In the rows, 128 means zero.
Rotation paths and how fast each direction turns (degrees each step):
Each turn is a multiple of 5 degrees from 10 to 175, or 0.
Path 1:
[130 133 128 116 135 122 123 127]
[137 136 128 120 134 126 124 123]
[139 135 128 125 129 129 129 118]
[136 130 130 127 123 128 133 116]
[131 123 134 126 122 124 133 117]
[126 120 138 126 127 122 130 120]
[123 123 139 125 134 123 126 123]
[123 130 137 126 140 126 125 124]
[123 136 132 126 139 129 128 122]
[124 139 125 124 133 129 133 120]
[125 135 123 120 127 126 135 120]
[129 130 125 116 124 121 132 122]
[133 126 129 116 126 119 126 123]
[137 126 134 121 130 122 122 123]
[137 127 137 127 133 128 124 120]
[133 129 137 132 132 130 130 116]
[125 128 135 131 130 130 135 116]
[119 127 133 127 128 126 135 119]
[116 127 132 121 131 122 131 123]
[120 130 131 118 135 122 126 126]
Directions:
[130 133 121 122 127 127 127 130]  35
[126 122 130 123 127 122 125 132]  55
Path 2:
[119 138 129 123 127 130 133 120]
[123 140 126 124 124 134 125 120]
[132 141 125 126 126 133 120 123]
[139 139 127 126 131 128 122 125]
[141 133 132 123 136 126 127 122]
[135 125 133 122 138 128 128 118]
[126 122 130 125 139 131 124 117]
[122 125 125 130 140 132 120 122]
[123 130 121 132 142 131 123 130]
[125 133 119 126 141 128 130 135]
[125 131 122 116 135 129 133 135]
[125 128 126 112 129 130 128 132]
[125 126 130 115 126 131 119 132]
[127 129 135 122 128 127 114 134]
[128 132 138 127 132 122 120 136]
[126 132 140 127 134 120 129 132]
[119 132 139 125 133 123 133 124]
[115 135 133 126 128 129 129 120]
[118 140 128 128 126 132 124 122]
[127 144 125 129 127 131 123 125]
Directions:
[123 130 134 127 123 125 128 133]  20
[123 123 129 123 125 131 129 122]  65
[125 124 134 133 133 125 127 126]  40
[126 132 126 123 132 122 124 125]  0
Path 3:
[118 123 139 133 132 134 121 130]
[129 124 132 114 127 129 123 137]
[139 129 131 127 120 129 140 132]
[123 135 125 133 116 132 132 120]
[123 141 132 129 137 133 121 123]
[128 134 125 124 135 119 126 141]
[135 124 117 125 131 123 138 126]
[127 122 122 143 127 131 128 122]
[123 123 131 127 130 128 112 122]
[131 122 140 123 133 121 128 136]
[127 120 126 122 119 130 139 133]
[131 130 130 132 122 143 131 122]
[125 140 133 131 122 129 117 130]
[128 138 132 117 134 119 131 128]
[126 129 120 132 133 126 142 134]
[129 127 113 132 129 136 123 123]
[135 127 131 136 132 123 115 125]
[122 120 133 123 128 113 127 128]
[125 116 132 125 132 134 140 128]
[129 123 126 131 119 142 124 135]
Directions:
[129 130 128 127 130 132 119 131]  95
[129 127 126 120 129 129 127 121]  155
[128 118 133 128 126 129 126 128]  40
Path 4:
[128 114 128 121 123 127 132 123]
[135 125 129 135 132 119 119 133]
[128 133 136 129 131 126 132 114]
[124 114 126 121 125 125 124 126]
[133 129 134 139 127 120 123 133]
[122 130 134 124 133 123 135 117]
[123 120 126 123 122 124 116 129]
[128 130 136 142 125 123 130 131]
[119 129 132 119 135 121 133 124]
[123 127 126 128 119 125 114 128]
[123 127 137 139 127 128 136 131]
[122 131 130 116 133 120 128 131]
[122 132 123 135 119 128 119 126]
[120 126 137 132 130 132 137 134]
[126 135 126 117 127 120 126 134]
[119 134 122 138 124 132 124 124]
[122 126 137 124 129 135 134 137]
[130 137 121 123 123 120 128 135]
[119 133 123 136 132 137 127 125]
[128 127 135 119 124 137 131 136]
Directions:
[126 122 129 129 122 135 126 127]  115
[123 123 124 129 133 128 133 127]  140
Path 5:
[134 131 121 126 142 132 120 133]
[142 121 125 127 127 135 120 123]
[135 133 118 124 120 136 123 136]
[130 117 124 135 121 134 121 138]
[132 119 120 124 118 122 134 136]
[126 121 125 128 135 124 129 145]
[136 115 132 122 133 119 127 130]
[135 134 127 116 135 122 122 136]
[134 124 130 128 134 128 110 128]
[135 130 117 123 121 125 119 124]
[126 128 114 133 129 133 118 135]
[135 114 117 131 125 130 130 127]
[133 126 117 123 130 133 136 141]
[136 115 133 128 132 133 127 138]
[139 126 131 116 123 123 128 136]
[128 129 132 125 128 125 115 142]
[132 120 126 125 122 116 116 126]
[126 132 114 124 131 120 120 133]
[131 118 118 133 138 127 120 126]
[140 127 115 121 132 130 131 126]
Directions:
[130 131 121 130 131 132 125 122]  40
[120 127 130 122 128 132 129 124]  0
Path 6:
[128 127 122 128 129 113 122 126]
[132 126 123 134 128 121 116 128]
[131 121 119 130 135 130 118 130]
[124 125 116 122 135 128 123 126]
[121 132 119 124 126 124 119 123]
[121 128 127 131 125 129 114 126]
[119 120 128 129 131 132 119 130]
[116 120 127 123 132 124 126 127]
[119 126 128 127 126 115 123 125]
[127 123 130 135 127 118 118 129]
[130 117 126 132 134 124 121 132]
[128 121 118 125 136 120 126 128]
[128 129 117 126 129 119 120 124]
[129 129 120 132 128 127 114 126]
[124 122 120 129 133 134 117 129]
[117 124 120 121 132 129 123 126]
[116 129 125 125 125 123 120 123]
[120 125 131 132 125 125 116 128]
[121 116 131 131 132 126 121 131]
[121 118 126 125 134 119 127 129]
Directions:
[130 133 130 133 122 125 123 127]  90
[129 124 133 130 129 120 131 130]  35
[130 122 126 126 120 129 129 126]  0
Path 7:
[137 123 136 122 131 119 130 130]
[141 129 127 127 124 122 136 129]
[141 128 127 137 128 132 133 125]
[132 119 129 138 137 131 132 130]
[125 118 127 135 133 118 135 128]
[128 127 130 134 126 115 130 118]
[136 126 138 130 130 123 123 119]
[140 123 136 124 132 123 130 131]
[141 128 125 129 126 124 138 132]
[137 128 124 140 127 131 134 125]
[130 120 130 140 136 130 130 126]
[125 118 131 132 134 117 133 127]
[131 127 131 130 125 114 130 120]
[139 129 136 129 128 123 125 119]
[142 123 135 126 133 128 130 131]
[138 124 125 130 128 125 139 134]
[134 127 123 141 127 128 136 125]
[128 120 130 141 135 128 128 123]
[126 118 133 130 134 117 130 126]
[133 127 131 127 125 114 131 123]
Directions:
[136 131 130 122 126 130 128 131]  55
[126 125 134 127 123 132 134 126]  0
[130 129 131 132 130 134 122 123]  100
Path 8:
[134 122 138 137 121 129 131 121]
[141 127 124 127 129 125 138 121]
[133 115 132 137 134 125 130 126]
[137 131 139 126 131 122 137 127]
[134 125 125 134 140 129 136 133]
[131 129 142 137 128 131 134 131]
[137 135 124 131 130 134 140 128]
[132 121 130 142 127 135 131 127]
[139 130 133 129 120 128 137 120]
[137 118 121 134 132 127 133 123]
[134 122 141 132 127 122 132 124]
[138 128 126 126 137 123 139 128]
[130 121 136 139 137 129 131 133]
[136 137 136 130 129 130 139 130]
[133 125 123 139 133 136 135 131]
[133 128 139 137 120 133 133 124]
[139 128 121 131 127 129 138 121]
[133 115 132 138 128 127 129 123]
[139 129 135 125 129 120 137 123]
[135 120 125 134 140 125 134 130]
Directions:
[126 134 128 131 128 135 130 133]  45
[128 124 120 131 133 130 127 129]  145
Path 9:
[125 117 129 140 127 130 132 122]
[133 135 120 126 129 133 140 131]
[122 121 138 133 126 131 136 125]
[135 127 115 132 126 131 135 123]
[123 128 136 130 132 133 140 135]
[128 124 123 131 119 131 133 116]
[134 125 128 130 138 131 140 134]
[118 130 128 134 119 134 134 123]
[139 122 127 124 131 128 139 125]
[120 128 126 141 129 134 134 131]
[132 129 127 121 121 131 140 121]
[127 118 130 140 134 131 134 129]
[127 137 120 127 122 134 138 126]
[129 117 138 129 130 128 138 125]
[128 130 115 138 126 133 133 126]
[128 128 136 122 129 131 142 131]
[127 120 123 139 124 131 131 119]
[133 133 124 126 133 132 141 134]
[119 122 134 135 122 132 134 122]
[139 126 118 128 130 130 138 125]
Directions:
[131 133 121 125 124 128 128 124]  160
[126 123 125 125 129 136 130 128]  0
Path 10:
[126 131 133 113 122 131 131 124]
[144 126 131 134 130 121 126 129]
[116 135 120 137 126 129 126 129]
[127 126 129 114 137 130 135 130]
[133 118 137 136 124 125 121 127]
[127 139 119 128 118 134 127 124]
[132 131 129 125 140 120 138 132]
[119 122 133 134 129 129 115 131]
[131 126 122 121 121 140 133 124]
[133 130 134 131 128 114 136 125]
[124 137 127 131 131 130 113 130]
[128 120 121 125 132 137 138 134]
[123 122 138 127 123 117 129 121]
[137 139 128 127 127 135 119 125]
[128 127 120 135 131 125 139 137]
[114 126 131 122 131 123 122 123]
[139 124 133 126 127 141 127 128]
[130 129 124 136 117 119 134 131]
[123 138 125 123 138 126 123 121]
[130 121 135 132 134 137 130 138]
Directions:
[131 137 125 132 130 124 128 129]  90
[127 125 119 131 124 130 131 127]  120
[127 132 130 127 125 134 133 133]  130
Path 11:
[133 138 132 128 127 120 137 122]
[124 140 126 124 134 135 135 123]
[127 140 125 125 135 119 121 125]
[122 135 132 119 124 119 134 123]
[127 135 127 115 137 130 133 133]
[138 138 129 125 133 118 129 129]
[128 139 131 126 127 128 140 121]
[125 140 124 125 138 131 126 126]
[126 137 129 123 128 115 125 123]
[121 134 131 115 129 128 138 127]
[134 136 127 120 139 125 128 133]
[135 138 132 127 128 119 136 123]
[124 140 127 124 134 135 137 123]
[126 140 124 125 136 121 121 125]
[122 135 132 120 124 118 133 123]
[126 135 128 115 136 131 133 133]
[137 138 129 124 135 118 128 130]
[128 139 131 127 127 127 140 120]
[124 141 124 124 138 132 127 125]
[126 138 128 124 129 115 124 123]
Directions:
[124 128 127 125 130 137 132 129]  130
[119 129 126 128 127 127 123 124]  65
Path 12:
[131 139 124 126 121 120 131 119]
[129 127 142 122 130 128 120 135]
[130 118 115 129 135 132 129 130]
[121 132 131 132 118 131 133 117]
[135 137 135 130 132 125 128 139]
[124 116 121 124 132 119 124 127]
[125 133 125 124 122 143 127 123]
[137 128 137 139 133 126 133 127]
[119 125 121 129 123 119 127 138]
[128 135 126 115 132 132 131 119]
[133 124 135 137 130 132 117 127]
[130 122 120 129 120 126 139 135]
[115 136 133 125 133 127 132 122]
[140 133 125 130 130 126 116 129]
[129 113 131 123 120 128 132 129]
[120 135 126 133 134 138 134 130]
[134 134 128 135 127 116 126 121]
[126 124 133 117 121 128 124 138]
[128 124 123 127 141 136 133 123]
[127 131 128 141 118 127 123 122]
Directions:
[128 130 132 130 138 130 128 130]  130
[135 131 122 126 129 130 132 131]  160
[123 122 125 125 131 127 132 133]  115
[130 122 128 132 127 136 130 126]  90
Path 13:
[121 135 135 129 126 139 127 118]
[117 140 137 126 124 122 129 128]
[122 130 139 126 128 132 133 142]
[127 123 143 134 132 134 134 126]
[119 122 136 126 126 121 137 120]
[115 124 125 121 124 135 137 130]
[121 135 131 130 130 142 133 121]
[119 141 135 129 131 123 133 123]
[120 131 134 126 133 126 137 141]
[127 122 138 133 138 136 137 129]
[122 122 133 128 134 122 137 117]
[115 125 121 119 130 129 137 128]
[121 134 125 127 137 142 132 126]
[123 140 132 129 139 125 130 121]
[121 131 132 123 139 120 133 139]
[128 120 133 127 142 135 133 134]
[125 120 132 127 140 125 131 115]
[116 125 121 117 134 123 130 125]
[121 132 122 121 138 140 127 130]
[126 138 133 128 141 129 122 121]
Directions:
[125 130 128 126 126 118 128 125]  115
[130 136 132 130 130 127 126 134]  60
[130 127 123 126 137 126 125 128]  10
[122 128 134 123 132 130 130 127]  0
Path 14:
[115 120 127 123 126 136 127 129]
[115 124 133 125 122 136 131 122]
[123 125 128 125 124 138 129 114]
[124 120 122 125 131 137 125 117]
[118 115 127 125 133 132 127 123]
[118 118 135 125 129 129 133 119]
[127 122 133 123 128 131 133 113]
[130 119 125 120 133 131 129 116]
[126 115 127 118 135 127 129 124]
[123 118 135 117 129 125 134 125]
[129 124 135 115 125 128 134 120]
[134 123 126 113 128 131 130 121]
[127 119 124 112 130 131 127 130]
[121 121 132 114 126 130 131 132]
[124 126 134 115 119 133 132 125]
[128 128 126 115 121 138 128 122]
[123 122 121 116 126 138 124 128]
[115 120 128 121 125 136 127 131]
[117 125 133 123 120 136 130 123]
[123 126 127 123 122 139 129 116]
Directions:
[131 124 130 129 134 122 130 123]  20
[128 124 121 127 133 129 124 132]  85
Path 15:
[131 132 120 140 128 120 131 133]
[123 139 126 123 127 128 117 133]
[132 133 124 121 121 138 135 124]
[124 123 120 138 126 132 126 118]
[119 130 134 121 130 120 125 119]
[125 126 126 125 123 121 143 132]
[124 126 115 131 136 125 125 135]
[133 130 125 114 125 127 120 128]
[129 118 127 127 119 139 134 128]
[125 119 129 131 139 130 124 119]
[131 124 137 123 126 115 128 125]
[124 124 130 131 128 128 135 143]
[136 131 122 127 141 130 123 133]
[138 128 132 126 117 130 120 129]
[123 125 136 133 128 142 130 127]
[134 129 133 133 138 124 131 117]
[126 131 135 135 121 116 126 133]
[122 139 129 127 133 133 132 139]
[140 136 118 130 128 130 127 125]
[123 130 129 131 117 133 117 124]
Directions:
[125 129 132 124 125 133 135 132]  120
[121 125 127 134 127 130 125 132]  135
[134 125 135 130 131 130 126 132]  20
Path 16:
[139 129 132 129 115 131 132 128]
[146 129 130 126 129 131 130 131]
[139 139 129 125 121 124 131 133]
[142 126 135 127 124 121 135 127]
[140 132 127 120 133 121 132 131]
[132 132 131 121 121 116 135 129]
[136 121 131 118 130 120 135 125]
[130 132 123 112 128 122 132 130]
[128 122 129 117 118 123 135 123]
[133 121 124 113 129 131 131 125]
[128 130 122 115 118 131 130 129]
[134 120 129 121 117 134 132 123]
[138 129 122 117 125 139 127 129]
[135 132 128 124 112 133 130 129]
[144 124 131 127 124 135 130 127]
[141 138 126 124 124 131 129 134]
[140 131 134 130 118 124 133 129]
[145 130 130 124 132 125 131 130]
[136 138 129 122 122 119 133 132]
[138 124 134 124 125 118 136 125]
Directions:
[123 130 131 130 132 133 135 129]  0
[130 131 123 124 136 131 125 131]  135
[121 123 125 121 128 126 129 125]  25
Path 17:
[128 131 135 130 125 125 123 115]
[130 127 138 124 117 131 126 132]
[126 136 123 124 124 137 132 136]
[117 132 122 133 134 134 127 122]
[126 116 130 136 127 131 121 123]
[138 124 126 129 126 130 121 138]
[126 136 124 127 138 124 127 138]
[120 123 130 132 135 121 136 125]
[138 118 128 127 127 127 134 121]
[138 133 125 118 127 124 122 126]
[120 137 132 124 124 119 127 129]
[124 129 134 133 120 131 139 126]
[134 128 128 125 128 142 130 122]
[123 128 123 121 128 133 115 127]
[120 127 125 137 121 125 123 135]
[133 130 131 141 132 132 133 133]
[131 125 131 124 142 134 127 129]
[124 118 121 121 130 121 126 130]
[132 128 120 134 123 117 131 127]
[136 136 137 132 132 123 129 124]
Directions:
[128 133 135 130 128 127 130 135]  80
[127 123 125 133 134 129 125 133]  35
Path 18:
[122 117 128 131 139 125 125 132]
[115 131 132 134 133 132 130 123]
[131 124 129 136 130 140 122 123]
[127 132 128 118 132 134 119 121]
[127 122 122 128 136 122 115 129]
[115 136 123 132 132 125 125 128]
[131 131 121 143 129 133 125 124]
[133 139 122 123 130 136 126 125]
[138 127 120 124 137 123 123 128]
[122 134 121 125 137 122 132 134]
[129 128 124 141 136 127 136 127]
[129 134 127 127 133 141 136 128]
[139 123 128 123 138 131 128 123]
[121 125 128 118 140 128 129 134]
[122 122 131 136 138 124 130 125]
[120 129 130 134 131 142 130 127]
[133 125 131 129 133 136 121 117]
[124 127 126 118 134 133 117 130]
[121 126 126 131 135 118 120 124]
[118 134 122 137 129 133 124 131]
Directions:
[123 128 129 129 125 129 119 125]  25
[125 126 121 128 134 131 128 124]  0
Path 19:
[124 124 123 129 126 118 136 124]
[118 124 127 132 122 121 132 129]
[117 126 130 135 122 128 126 134]
[123 130 135 136 126 134 125 135]
[132 133 137 134 130 136 126 132]
[138 134 137 127 132 132 130 127]
[137 131 134 120 131 127 131 123]
[130 127 130 116 129 121 131 124]
[123 124 124 116 129 121 129 129]
[120 124 120 122 130 126 126 135]
[124 127 118 129 127 131 126 138]
[132 129 119 135 124 135 126 134]
[136 130 124 136 122 134 126 126]
[135 127 130 133 122 131 125 117]
[130 125 133 129 127 127 125 114]
[122 124 132 127 135 124 127 117]
[118 128 130 128 138 122 130 125]
[120 131 127 131 136 122 133 134]
[126 133 127 133 129 122 134 139]
[132 131 130 133 122 125 132 139]
Directions:
[134 133 127 128 123 124 133 126]  55
[120 129 125 124 129 126 134 126]  45
[131 128 121 121 127 131 125 129]  25
[126 132 131 128 124 136 128 124]  40
Path 20:
[116 120 129 129 127 128 137 125]
[133 127 123 128 118 122 137 126]
[122 123 119 120 124 128 126 121]
[131 124 116 134 130 134 134 128]
[128 129 123 116 134 128 136 129]
[120 121 124 128 126 131 132 139]
[123 131 125 131 129 118 139 126]
[125 119 129 123 119 129 135 123]
[131 127 114 129 121 123 128 127]
[124 124 120 124 135 134 132 120]
[134 125 121 126 128 133 137 137]
[119 129 123 119 132 122 132 132]
[121 120 127 135 124 128 138 129]
[130 129 125 123 121 119 136 123]
[123 119 120 124 122 132 126 123]
[133 129 115 132 131 128 134 126]
[125 125 125 116 133 133 135 129]
[124 125 121 130 125 126 134 141]
[118 128 128 126 130 120 137 123]
[129 119 126 129 117 130 136 126]
Directions:
[122 124 132 123 130 131 126 124]  155
[124 128 127 136 133 128 130 124]  120
[131 129 123 126 135 134 126 130]  60
Path 21:
[127 134 130 122 118 129 137 125]
[124 128 134 124 123 126 135 116]
[131 131 129 122 118 126 138 123]
[121 128 133 126 119 128 136 119]
[133 128 131 122 120 122 137 121]
[122 128 131 126 117 129 137 124]
[129 124 132 123 122 121 136 119]
[126 127 129 125 115 127 139 128]
[123 121 132 126 122 122 136 120]
[129 125 127 122 118 123 139 128]
[119 122 131 126 121 124 136 124]
[130 122 128 122 122 120 138 126]
[119 123 129 125 120 126 138 128]
[126 120 129 122 125 118 136 124]
[122 125 127 122 120 124 138 132]
[121 121 130 123 127 120 136 124]
[125 126 125 119 122 122 138 132]
[116 123 129 122 126 123 135 126]
[127 125 126 118 127 120 137 129]
[116 126 128 121 125 126 136 130]
Directions:
[128 124 131 129 133 124 126 121]  155
Path 22:
[121 116 131 126 133 130 136 119]
[135 130 127 132 113 131 129 121]
[115 134 125 128 125 130 117 133]
[135 127 136 135 135 121 123 135]
[132 129 126 113 136 125 133 124]
[130 120 118 136 128 134 132 121]
[125 140 129 130 119 135 134 133]
[115 123 137 133 130 121 126 133]
[141 124 133 121 124 119 125 128]
[126 124 119 119 133 136 120 122]
[134 134 128 142 131 137 130 127]
[118 140 130 125 130 122 137 130]
[128 115 126 132 125 117 131 132]
[134 125 128 115 120 136 127 134]
[121 124 133 133 133 139 122 121]
[134 141 134 133 127 122 128 121]
[120 129 117 124 131 116 126 130]
[139 121 124 132 129 131 131 140]
[123 128 134 118 131 139 136 128]
[125 123 134 138 123 127 130 116]
Directions:
[124 133 127 132 125 122 127 132]  80
[129 122 128 137 130 127 127 127]  155
[126 131 137 130 134 130 130 130]  95
Path 23:
[123 137 129 122 122 121 135 129]
[121 126 126 138 124 131 129 118]
[131 137 139 124 123 127 132 125]
[116 121 132 134 125 127 133 127]
[125 136 129 122 118 123 125 121]
[122 131 130 139 130 131 138 124]
[129 127 139 124 117 127 126 122]
[114 132 131 130 129 123 136 130]
[127 129 125 130 115 130 126 118]
[125 137 138 132 132 127 135 125]
[124 120 132 128 115 129 132 126]
[118 138 132 127 129 119 127 124]
[126 129 125 134 118 135 136 123]
[126 132 142 129 128 123 126 121]
[118 127 128 126 120 130 139 131]
[124 132 129 131 124 121 122 117]
[125 136 132 129 124 136 139 126]
[125 122 138 133 121 122 127 122]
[117 137 129 121 124 128 133 129]
[126 127 126 139 121 124 131 118]
Directions:
[129 120 125 132 124 129 126 125]  160
[123 131 119 127 127 124 126 127]  100
[122 127 130 133 135 128 125 126]  175
Path 24:
[128 130 125 131 143 126 119 127]
[122 119 137 119 122 129 128 131]
[134 132 119 129 124 116 133 127]
[131 123 135 140 134 133 122 123]
[128 132 129 119 115 136 127 129]
[129 130 116 132 137 127 137 127]
[123 131 142 132 134 129 123 133]
[126 127 120 114 122 123 123 126]
[131 118 127 138 131 124 138 129]
[133 137 138 131 123 128 119 125]
[125 123 115 124 126 137 127 122]
[130 130 133 134 130 130 140 139]
[125 138 129 122 134 124 119 122]
[119 113 124 126 126 128 127 131]
[140 132 133 128 125 119 134 133]
[126 129 127 132 130 129 121 112]
[126 123 125 130 118 137 128 138]
[137 137 126 123 137 127 135 128]
[112 127 133 133 132 128 125 124]
[132 126 124 120 122 124 123 140]
Directions:
[124 124 135 132 125 130 131 132]  145
[136 127 132 129 134 129 127 132]  130
[125 134 126 127 131 136 130 131]  60
[130 122 125 121 125 131 130 131]  120
Path 25:
[131 141 127 131 122 130 119 134]
[135 140 131 131 122 127 119 133]
[138 137 134 128 121 125 119 127]
[137 136 134 123 119 125 123 123]
[135 136 130 118 119 127 127 121]
[134 138 125 117 121 129 131 123]
[133 139 120 118 123 126 132 127]
[135 138 117 122 127 124 131 130]
[138 135 117 126 128 120 128 131]
[141 131 119 129 127 119 126 129]
[142 125 121 130 125 120 125 125]
[140 123 121 129 122 124 127 120]
[137 122 119 128 119 128 130 120]
[133 124 117 129 117 131 132 122]
[129 126 115 131 117 132 133 128]
[129 128 117 136 118 129 132 134]
[130 129 121 139 118 125 129 136]
[130 128 127 139 116 122 127 133]
[130 126 131 137 114 120 127 129]
[128 126 133 132 112 121 128 124]
Directions:
[132 134 129 124 131 133 123 127]  10
[129 124 126 134 126 135 125 129]  20
Path 26:
[122 133 120 135 141 129 135 137]
[141 130 130 132 141 137 131 128]
[135 119 129 140 125 134 131 138]
[132 132 123 141 134 119 124 137]
[133 135 115 133 135 139 124 130]
[127 124 127 134 138 136 140 137]
[143 127 134 137 138 126 129 132]
[136 124 121 141 122 134 122 135]
[123 133 118 138 137 126 130 138]
[137 133 124 131 142 137 130 128]
[134 119 130 137 129 137 136 137]
[136 129 128 142 133 119 126 137]
[135 134 115 137 131 135 120 131]
[123 128 121 134 137 136 137 138]
[141 129 134 134 141 129 132 131]
[139 122 126 140 123 135 125 136]
[125 131 119 141 132 122 127 140]
[134 137 120 131 141 136 127 128]
[131 121 128 134 133 141 137 136]
[138 126 133 140 135 121 130 136]
Directions:
[135 132 128 126 130 129 123 123]  135
